128 stands for zero in the data rows.
Here are some points, one per row:
[162 191 179  91  90 166 156  86 182  88  82 184 112  62 106 167 164  64 147 161  91 150 169  91 197 156 158 100 149  93 101 157  92 126 148 160  98  98 106 156  97  84  89]
[169 169 114 163 107 162 113 183 120 143 162  67  97 124 107 152 155 125 114 118  74  88 127 109 128 157  83  98 113  82 152 101  92  71 135  99 128 118 112 169 198 164 151]
[123 158  90 132 173 110 173 112 165  99 159 102 173 118  88 138 135 142  94 100 153 124 127 143 136  48 102 160 132 105 142 133 135 159 158  92 161 114  49 165 130  92 116]
[152 122  79 159  72 118 139 172 100 109 166 174 103 139  92 161  70  57 177 144 160 174 139 160 139 119 144 151 123 130 133 143 123 118 160 153 176 144 145 100 103 110 136]
[153 106 149 167  93 106 139 107 114 178 142  73 149  80 162  81 107 165 146 106 131 116 158 132 158 101 101 133 128 191 138 156 107  96 166  98  91 107  94 124 110 108 137]
[153 116 120 114  97 124  69 154 148  83  97 100 151 111 143 151 124 162 130 211 107 128 159 174 112 128  68 120 157 124  63 124 173 148 106 113 176 149 149  83 158 131  90]
[172 191 124 185 166 149 177 177 167 161 121 157 133 150 180 155 173 133 126 135 156 182  55 146 158 142 169 125 198 158 149 168 168 191 161 143 147 145 177 145 182 175 140]
[ 82 135 138 150 101 108 164 142 159 159 124 177  92 100  80 110 193 183 166  84 103  91 157 145  88 104 107 106 147 113  81 124  90 175 101 156 109 132 154 111  86 140 123]
[143  94 169 123  76  88  74 164 109 158 112  93 164 141  98 109 136 113  89 121 131 182 121 145 141 125 160  90  57  73 137 135 154 179 137 131 133 143 136 157  95 138 158]
[ 83  91 149  95 170 112 158 132 143 145 134 118  98 167  70  74 147 118 166 167  95 170 150 115 155  93  55  65 154 119 164 111 151 144 116 157 147 110 115 113 173 105 139]
[102 146 121  92 161 149 132 172 110 160 122 185 152 147 133 169 183 188 107 156 154 177 188 167 146 140 151 165 106 149 171 155 156  63 182 132 151 159 165 155  99 157 140]
[153 133 131 140 126 111 132 129 152 171 177 132  86 157 123 140 102 130  62 156  65 152  83 128 129 180 100 140 146 128 134 123 151 106 119 178 155 162 104 114  65  77 150]
[156  96 134 129  95 152  79 109 160 169 153 157 166 166 165 119 110 147 173  88 160 129 139  85 145 146 116 158 156 123 135  94 115 131  79 107 131  84 147 178 129 101 125]
[127 165 106 117 136  92  90  90  79 145 116 150 146 129 138 109 194 144 157 148 109  97 121 116 146 142 167 163 118  51 163  86 134 149 136 105 136 109  71  47 173 144 149]
[150  96 137 142 139 159 121 146 128 141 162 138  97 141 114 120  81 149 129 123  98 135 158 196 116 138 203  63 167  89 157 176 143 131 102 167 157 136  98 133 166  81 139]
[125  91 107 138 106 166 156 169 112 133 104 167 104 150 149  92 104 101  92 181 159  63  80 140 154 139 102 123 109  76 155 154 140 116  87  58  99 116 115  73  68 146  81]
[176 172  87 155 170 117  85  94  82 112  84 144  76 120 107  75 126 106  90 186 121 132 131 115  66  70 161 153 120 160 159 114 105 118  85 169 108  80 130 180  84 161 103]
[129 142 160  70 150  83 149  99 158 155 134 104 102 117 133 192  61 156 157 136 121 163 149  92  54 111 106 120 132  94 152 181  95 163 126 121  82 102 135  97 126 197 103]
[176 168 126  98 119 176 186 101  84 106 132 133 159 157 109 171 152 123 115  90 135 142 127 160  78  97 122  82  90 153  74  65 161  92 113 135  98  98 107  77 121 143 140]
[150 140 162 150  96 143 176 107 131  92 138  89 164 164 145 100  96 167 145 116 162 131 169 139 148 166 112 177 157 123 154 123  86 145  89 113 108 120 149 145 111 118 183]
[161  45  55  85  92 190 163  90  86  95  92  70  92 105  98 146 163 133 123 140 106 162  83  92 158 174 152 111 135  97  94 156 123 136 192 156  94 108 104 180  96 119  97]
[115 119 160 112 162 109 157 186 115 122  91  82 167  98  85  80 171  75 138  98 166 119 147 101  55 186 138 161 175 163 109 106 139 130 127 115 139 129 113 105 116 105  62]
[145 144 157 138 169 155 129  84 160 163 151  78 152 144 136 130 155 113 180 182 162  87 101 198 158 158  97 140 145 164 156 111 126 151 140 147 123 156 159 160  83 166 147]
[125 105 166 131  82 137 107 102 136 133 118 182 131 143 130 113  93 141 135 106 129  93 105 121 115 146 101 153 139 158 148  95 111 143 202  90 116  67 156 130 158  85 159]
[ 84 143 113 153  87  60  93 109 121  76 161  89 151 158 181 166 176 101 111 140 152  78 114  89  97  98 127  54 129 104 132 150  95 100 168 153 135 108 165 133  89 143 124]
[ 84 190  91  66 131  90 129 149  97 100 133  80  92  79 143 130 111 145 114  92 172 100 127  86 150 127 135 120 137 156 110 156 190 122  89 116 137 112 161 113  85  98 157]
[ 87 111 104 134 179  64 125 101 105 127  94 161 106 152 143 173 122 108  91 109 167 133 112 183 176 199 134 115  94 145  66 138  80 108 112 150 110  96  62 138 168 167 100]
[139 184 145  95 160 135  80 149 139 130 123 110 120 173  80  77  94 125 145 114  88  89 122  97 131 105 155 170 132 101  38 189 113 101 169 120 142 166 145 111 121 150 145]
[103  84 139  91 131  92 149 139 172  93 160 120  87 101 148 108 160 119 127 185 138 183 101 131 125  81 203 139 125 150  99  65 111  93  96  71  83 125 113 115 169 141 141]
[110 117 131 131 147 147 113 120 142 116 162 148 141 129 153  79  91 143 121 111 130  85 166 120 159 136 134 148 130 155 146  71 153 140 176 192 102 125 133 136 138 211 124]
[ 82 143  99 121 178 177  72 104  98  90 140 150 172  84 150  89 122  93 103  95  72 203  84 157 110 126  83 112 112 158 122 145  78 115 101  70 129 109 162  93  95 162 114]
[183  81 146  88 159  90 139 130  94 104 112 178  95 106 176 121 178  84 118  87 148 106 107 165  96 103  57 170  92 125 116 168 166 109  92 157 138 164 128 147 168 121 135]
[ 78 107 167 182 182 128 157 127 108 146 120 120  82 103 137 139  94 145 162 120 117 142 159 103 114 120 126  96 141  72  96  85 156 137 148  80 188 158 107 136  75 143 144]
[135  73 143 137 120 161 173 114 123 143 167 127 157 135 143 147 159 142 121 183 122  97 154  54 131 142 170 151  76 197 126 182 128 153 124 135 193 136 139 133 172 163 148]
[136 119 134 137  90 117  79 149 158  91 124 165  87 146  86 157 116 131 143  80  88 101 141 139 124 135 155  83 148 180 173 123 168 160 107  78 139 193  69 142 109 128 139]
[ 82  68 135 169 125 151  75 113 121 135 103  97 159  76  63 195 105 123  99  89 154 123  80 119 146  71 147 164 156 119 138 148 146  85  82 186 111 138 158  73 151 147 142]
[100 142  91  99  84  99 180 105 140 166  78  73 105 134 150 121 115  89  79  75  98 117 134 153 138  93 151 155  96 131 141  76 102 117 102 108 157 167 195 106 182 112  78]
[125 154  95 112 136  89 179 156 116 110  94 178 207  87 125 111  80 155 133 157 130 117  68 105  94 133 147  87  86 137 127  91 123  79 115 159 138 181 126 161 153  96 116]
[ 45 191 134 161 101 173 105 153 125 114 120  95 134 158 179 148 116 123 154 142  99 156 121 153 100 131 137 150  67 128 131 163 167 136 111 164 115 142  75 135 146  72 100]
[123 114 129 148  89 150  90  83 138 154 156 186 143 146 142  94 104 133 120 107 176 125 153  86 126 150  90 139 161 122 123 112 117 153 145  96  82 126 155 159 187  91 142]
[172  93 133 146 202 146  89 140 149 130 133 117 143 154 157 142 108 151 149 107 146 105 163  97 154 135 120 135 113 152 143  95  88 157 142 120  86 117 163 118 116  54 141]
Along one direction, these points spread out more than along any other. Take the direction at right angles to it along which they spread out most. Then take the direction at right angles to both along which they spread out most. Go by this last direction. Where along it does each point below lie, from 0 to 99? 50 is the average, and the first point above lies past it. One standard deviation of the points above along it is 16.
[139 184 145  95 160 135  80 149 139 130 123 110 120 173  80  77  94 125 145 114  88  89 122  97 131 105 155 170 132 101  38 189 113 101 169 120 142 166 145 111 121 150 145] 54
[ 82  68 135 169 125 151  75 113 121 135 103  97 159  76  63 195 105 123  99  89 154 123  80 119 146  71 147 164 156 119 138 148 146  85  82 186 111 138 158  73 151 147 142] 38
[115 119 160 112 162 109 157 186 115 122  91  82 167  98  85  80 171  75 138  98 166 119 147 101  55 186 138 161 175 163 109 106 139 130 127 115 139 129 113 105 116 105  62] 48
[150 140 162 150  96 143 176 107 131  92 138  89 164 164 145 100  96 167 145 116 162 131 169 139 148 166 112 177 157 123 154 123  86 145  89 113 108 120 149 145 111 118 183] 52
[102 146 121  92 161 149 132 172 110 160 122 185 152 147 133 169 183 188 107 156 154 177 188 167 146 140 151 165 106 149 171 155 156  63 182 132 151 159 165 155  99 157 140] 19
[176 168 126  98 119 176 186 101  84 106 132 133 159 157 109 171 152 123 115  90 135 142 127 160  78  97 122  82  90 153  74  65 161  92 113 135  98  98 107  77 121 143 140] 47
[161  45  55  85  92 190 163  90  86  95  92  70  92 105  98 146 163 133 123 140 106 162  83  92 158 174 152 111 135  97  94 156 123 136 192 156  94 108 104 180  96 119  97] 95
[ 84 143 113 153  87  60  93 109 121  76 161  89 151 158 181 166 176 101 111 140 152  78 114  89  97  98 127  54 129 104 132 150  95 100 168 153 135 108 165 133  89 143 124] 53
[123 158  90 132 173 110 173 112 165  99 159 102 173 118  88 138 135 142  94 100 153 124 127 143 136  48 102 160 132 105 142 133 135 159 158  92 161 114  49 165 130  92 116] 49
